In the data rows, 128 means zero.
Here are some points:
[150, 142, 64, 139, 101, 109, 138, 177, 151, 104, 115, 82, 119, 72, 68, 61, 114, 90, 77, 114, 75, 125, 108, 118]
[156, 164, 210, 174, 183, 125, 155, 119, 150, 162, 189, 158, 122, 170, 128, 133, 139, 174, 152, 158, 130, 114, 122, 112]
[79, 98, 105, 128, 156, 172, 145, 146, 127, 87, 116, 109, 139, 84, 139, 135, 156, 133, 149, 89, 112, 91, 89, 89]
[122, 147, 151, 98, 125, 127, 97, 114, 125, 124, 191, 152, 214, 163, 165, 128, 164, 136, 157, 107, 160, 130, 136, 125]
[103, 104, 108, 113, 141, 111, 116, 85, 83, 116, 100, 153, 118, 172, 161, 199, 142, 178, 165, 184, 182, 169, 132, 107]
[84, 92, 115, 111, 151, 100, 121, 108, 132, 152, 160, 174, 119, 123, 128, 173, 135, 156, 187, 187, 175, 154, 137, 103]
[160, 205, 203, 154, 144, 130, 147, 149, 172, 171, 173, 166, 156, 199, 167, 141, 137, 155, 129, 149, 120, 144, 153, 151]
[161, 78, 80, 162, 115, 156, 127, 157, 151, 162, 140, 166, 151, 116, 159, 118, 165, 110, 127, 100, 136, 84, 141, 135]
[143, 112, 109, 96, 127, 140, 167, 187, 136, 159, 153, 147, 146, 172, 105, 116, 102, 154, 87, 122, 123, 141, 140, 205]
[121, 121, 136, 125, 135, 66, 79, 42, 54, 102, 133, 162, 94, 95, 101, 115, 61, 124, 144, 150, 162, 161, 150, 141]
[134, 149, 178, 183, 193, 141, 165, 114, 142, 159, 147, 142, 103, 102, 113, 168, 142, 174, 174, 164, 148, 120, 118, 127]
[180, 151, 92, 81, 86, 101, 103, 137, 137, 82, 120, 94, 131, 84, 117, 112, 160, 156, 175, 143, 155, 154, 186, 170]
[123, 129, 100, 151, 144, 136, 137, 137, 125, 99, 104, 89, 112, 108, 91, 137, 127, 125, 124, 122, 86, 119, 128, 95]
Then 10 other points, each followed by its number:
[177, 70, 63, 155, 115, 151, 168, 184, 147, 162, 146, 136, 138, 121, 166, 112, 162, 114, 152, 120, 148, 107, 152, 124] 0
[129, 124, 141, 101, 105, 97, 127, 121, 172, 158, 165, 166, 151, 200, 214, 214, 197, 180, 154, 119, 111, 110, 148, 117] 1
[129, 149, 144, 118, 128, 136, 159, 151, 128, 73, 113, 119, 125, 162, 117, 90, 154, 138, 174, 159, 144, 155, 157, 131] 2
[97, 158, 183, 150, 150, 110, 108, 80, 128, 107, 113, 102, 93, 116, 126, 104, 102, 99, 90, 119, 98, 105, 126, 108] 3
[153, 131, 89, 138, 81, 98, 76, 102, 128, 93, 80, 69, 91, 61, 139, 149, 132, 91, 80, 127, 91, 156, 129, 128] 4
[92, 137, 142, 113, 150, 122, 104, 126, 125, 155, 152, 142, 150, 168, 174, 156, 146, 138, 127, 187, 124, 139, 172, 118] 5
[86, 104, 78, 80, 95, 93, 151, 164, 181, 174, 170, 130, 101, 163, 163, 164, 159, 179, 138, 155, 124, 154, 148, 110] 6
[151, 185, 202, 160, 150, 126, 153, 124, 116, 86, 124, 147, 148, 181, 90, 74, 102, 76, 105, 123, 94, 123, 141, 142] 7
[77, 96, 128, 129, 135, 108, 124, 111, 131, 164, 131, 167, 80, 105, 83, 134, 80, 149, 135, 137, 132, 78, 54, 68] 8
[141, 132, 121, 80, 96, 81, 70, 74, 104, 86, 132, 132, 188, 131, 147, 125, 122, 108, 112, 88, 141, 138, 133, 134] 9
Which of these numbered points is nearest to each point below, looking only along the 2 directions in which the first points spread most? Its number follows each.
[130, 142, 132, 114, 132, 115, 116, 99, 118, 103, 104, 110, 121, 185, 202, 206, 185, 186, 141, 139, 141, 167, 166, 136] > 5
[121, 124, 119, 126, 138, 102, 104, 97, 85, 87, 54, 102, 57, 92, 106, 141, 101, 113, 128, 143, 156, 124, 130, 122] > 9
[94, 111, 135, 139, 163, 136, 134, 87, 115, 134, 122, 156, 89, 109, 107, 141, 93, 162, 150, 171, 182, 171, 129, 123] > 8
[117, 170, 199, 159, 148, 137, 157, 113, 111, 90, 102, 137, 143, 158, 83, 69, 80, 82, 134, 134, 102, 133, 124, 101] > 2
[200, 136, 118, 169, 84, 175, 117, 142, 146, 214, 159, 171, 160, 145, 217, 129, 173, 123, 165, 160, 176, 136, 115, 132] > 1
[128, 129, 102, 96, 98, 71, 115, 120, 149, 142, 147, 116, 122, 148, 136, 117, 114, 116, 90, 130, 138, 177, 170, 144] > 3
Here are 10 other points, each followed by its number:
[99, 104, 82, 88, 121, 103, 109, 135, 133, 171, 129, 156, 105, 114, 88, 129, 94, 135, 171, 189, 199, 174, 157, 111] 0
[149, 109, 80, 93, 84, 120, 100, 127, 118, 136, 129, 110, 143, 107, 101, 111, 135, 131, 118, 105, 159, 151, 155, 147] 1
[127, 164, 103, 147, 105, 179, 156, 170, 119, 175, 138, 147, 187, 151, 148, 126, 154, 145, 98, 101, 123, 133, 101, 157] 2
[129, 150, 235, 150, 88, 114, 60, 39, 113, 130, 91, 87, 133, 115, 157, 79, 151, 39, 115, 158, 49, 85, 135, 175] 3
[102, 174, 191, 178, 173, 144, 121, 113, 124, 105, 116, 113, 86, 117, 149, 130, 148, 157, 141, 150, 105, 104, 125, 113] 4
[100, 114, 129, 126, 136, 87, 104, 100, 123, 157, 169, 213, 165, 161, 137, 187, 122, 141, 147, 168, 139, 101, 109, 104] 5
[143, 186, 193, 163, 140, 160, 199, 150, 124, 105, 122, 112, 154, 168, 99, 85, 105, 83, 123, 128, 96, 128, 158, 157] 6
[110, 97, 177, 124, 31, 54, 60, 97, 155, 193, 112, 95, 97, 48, 67, 47, 117, 26, 116, 159, 31, 33, 63, 120] 7
[176, 163, 140, 104, 87, 128, 147, 173, 112, 148, 120, 112, 123, 164, 92, 103, 87, 149, 66, 87, 77, 114, 93, 218] 8
[157, 170, 148, 152, 156, 165, 168, 164, 116, 126, 101, 114, 130, 145, 126, 147, 144, 175, 124, 125, 99, 136, 122, 178] 9
Which of these numbered points is nearest to each point below, looking only along the 2 directions in which the first points spread most? Its number follows each.
[92, 127, 90, 118, 137, 175, 170, 198, 175, 190, 159, 157, 142, 169, 163, 154, 150, 144, 116, 109, 101, 99, 96, 95] > 2
[188, 151, 74, 135, 109, 110, 132, 169, 172, 78, 85, 28, 59, 32, 93, 104, 142, 91, 96, 75, 71, 129, 132, 141] > 7
[116, 124, 100, 148, 120, 108, 103, 137, 166, 135, 142, 127, 148, 115, 135, 155, 158, 144, 136, 129, 102, 113, 94, 85] > 3
[133, 139, 117, 143, 146, 155, 139, 146, 105, 123, 94, 114, 114, 119, 88, 131, 136, 190, 136, 117, 88, 108, 79, 140] > 3
[88, 100, 111, 134, 150, 118, 122, 84, 93, 109, 116, 160, 114, 117, 123, 134, 66, 106, 144, 163, 156, 165, 141, 113] > 0
[145, 114, 66, 92, 37, 42, 53, 116, 145, 101, 112, 96, 115, 109, 163, 207, 182, 187, 142, 136, 103, 162, 104, 121] > 0
